(in the rows, 128 means zero)
Rows swapped in pairs by one turn or mirror: which row each one swaps with:
The rows were stretched afterwards, more along some directions than others.
Z_411: [ 95 121 123 160 114 139 139 191 145 198  99 116 111 115 101 127 135 156
 114]
Z_857: [104 128 125 149 127 141 145 191 150 201 115 120 119 102 104 146 132 139
 105]
Z_108: [115 118 131 133 112 150  96 131 127 121  81 116 124 134 139 111 127 145
 161]
Z_265: [111 134 134 115 114 166  96 135 120 152  84 112 118 123 117 129 129 141
 142]
Z_668: [123 129 106 143 111 121 168 155 130 139 102 136 140 150 106 148 116 131
 133]
Z_846: [ 90 128 125 159 116 134 146 180 151 170  93 134 122 127 104 116 144 170
 120]
Z_264: [114 139 139 110 146 173 107 119 122 139 102 110 124 121 138 122 126 149
 146]
Z_979: [133 121 119 118 125 144 137 127 146 133 128 131 119 114 162 126 137 150
 129]
Z_389: [125 133 129 125 142 156 146 146 143 141 125 125 116 128 153 107 137 162
 140]
Z_913: [116 138 133 145 128 147 146 188 123 167 136 110 132 119 119 153 121 152
 130]
Z_725: [131 128 111 109 109 122 148 144 125 159 120 127 123 138 126 173 114 108
 130]
Z_804: [127 106 123 145 125 142 120 132 156 165  98 116 115 135 163 144 132 108
 159]
Z_656: [122 133 133 144 125 165 148 181 121 147 128 108 143 125 120 151 122 166
 138]
Z_914: [148 143 132 116 105 127 137 142 117 138 119 130 134 135 131 117 120 157
 109]
Z_285: [139 126 122 131  94 121 127 145 122 132 105 126 127 141 134 103 127 158
 124]
Z_396: [137 110 135 126 119 149 127 113 129 105 111 109 110 155 149 120 117 146
 163]
Z_38: [112 118 129 140 109 143 155 192 145 190 113 121 109 121 112 147 128 141
 116]
Z_311: [139 138 129 115 119 146 127 121 115 134 124 117 126 138 128 110 128 160
 118]
Z_233: [151 131 129 112  95 129 142 141 105 114 127 118 139 133 128 126 118 165
 118]
Z_184: [104 139 128 125 116 148 139 175 139 159 129 116 120 125 127 153 142 162
  97]
Z_177: [132 101 131 144  87 126 165 157 126 107 131 116 135 150 123 144 124 149
 152]
Z_530: [107 130 139 105 126 168  83 117 125 145 106 116 118 121 140 123 133 140
 137]
Z_249: [112  91 116 147  78 120 123 137 137 115  99 126 119 137 114 141 127 144
 139]
Z_517: [107 106 120 156 115 153 161 204 155 180 106 115 114 119 123 137 128 155
 116]
Z_185: [126  88 116 153  75 130 160 159 138 118 110 111 123 158 128 136 129 148
 145]
Z_822: [134 147 135 125 154 145 152 145 137 147 143 133 130 113 149 114 137 167
 119]
Z_24: [112 116 125 159 114 148 157 205 147 194 124 113 116 115 109 144 135 154
 117]
Z_704: [136 130 129 182 159 139 155 169 144 172 119 117 132 145 141  93 132 151
 133]
Z_757: [121 124 138 158 146 159 133 127 139 124  92 119 124 149 132 103 121 158
 164]
Z_735: [131 124 122 137 139 150 154 155 148 149 126 124 125 117 149 115 136 168
 138]
Z_720: [126 122 138 134 137 153 113  96 128 120  95 119 117 150 134 122 122 128
 174]
Z_277: [109 130 122 145 129 156 117 177 145 186 123 107 121 111 117 153 129 149
 103]
Z_338: [112 134 141 111 114 166 116 134 123 119 119 108 130 139 146 114 130 170
 144]
Z_67: [129 135 125 123 104 132 149 133 114 119 122 128 139 153 131  98 117 164
 131]
Z_548: [125 112 123 155 149 147 125 132 147 151 100 115 127 134 164 124 134 113
 174]
Z_900: [109 101 116 165  93 126 141 148 129 115 106 117 136 143 109 123 133 149
 161]
Z_546: [114 155 139 143 140 149 156 180 127 153 141 115 138 146 117 131 134 172
 116]
Z_986: [128  98 134 144 123 161 111 121 140 128  94 102 106 142 139 127 118 143
 166]
Z_770: [114 116 128 167 126 131 126 132 153 166  79 112 118 153 144 109 138 131
 171]
Z_103: [137 141 137 120 120 131 135 130 111 138 119 123 136 149 126 104 119 163
 121]
Z_260: [120 115 125 160 105 123 156 149 130 122 117 118 145 146 105 134 128 139
 154]
Z_787: [124 136 109 151 126 121 166 157 133 153 106 126 153 142 113 144 118 134
 148]
Z_614: [138 123 120 113  98 139 131 138 119 142 116 120 122 138 128 124 106 146
 121]
Z_268: [124 128 126 188 174 153 146 174 160 169 118 121 138 116 146  95 128 155
 137]
Z_458: [127 108 115 187 152 144 139 168 155 145 119 130 141 107 141 103 125 152
 143]
Z_269: [131  96 122 157  95 127 166 163 130 130 116 111 134 143 117 155 116 135
 164]
Z_793: [140 126 126 187 160 140 172 181 151 154 126 129 151 134 143 103 122 160
 138]
Z_744: [102 129 139 108 112 168  98 127 124 135 113 110 114 133 145 115 128 157
 131]
Z_641: [128 112 118 163 134 132 130 121 152 145  95 117 129 144 157 116 133 117
 176]
Z_350: [123 132 136 115 117 155 104 118 122 114  96 124 135 128 142 128 123 136
 156]
Z_840: [131 134 115 145 102 117 165 159 116 152 122 123 140 151 109 146 121 128
 155]
Z_825: [145 125 114 118  91 128 157 163 117 172 120 116 126 133 119 174 111 128
 124]

Z_857 is swapped with Z_260
Z_24 is swapped with Z_269
Z_846 is swapped with Z_249
Z_264 is swapped with Z_311
Z_770 is swapped with Z_458

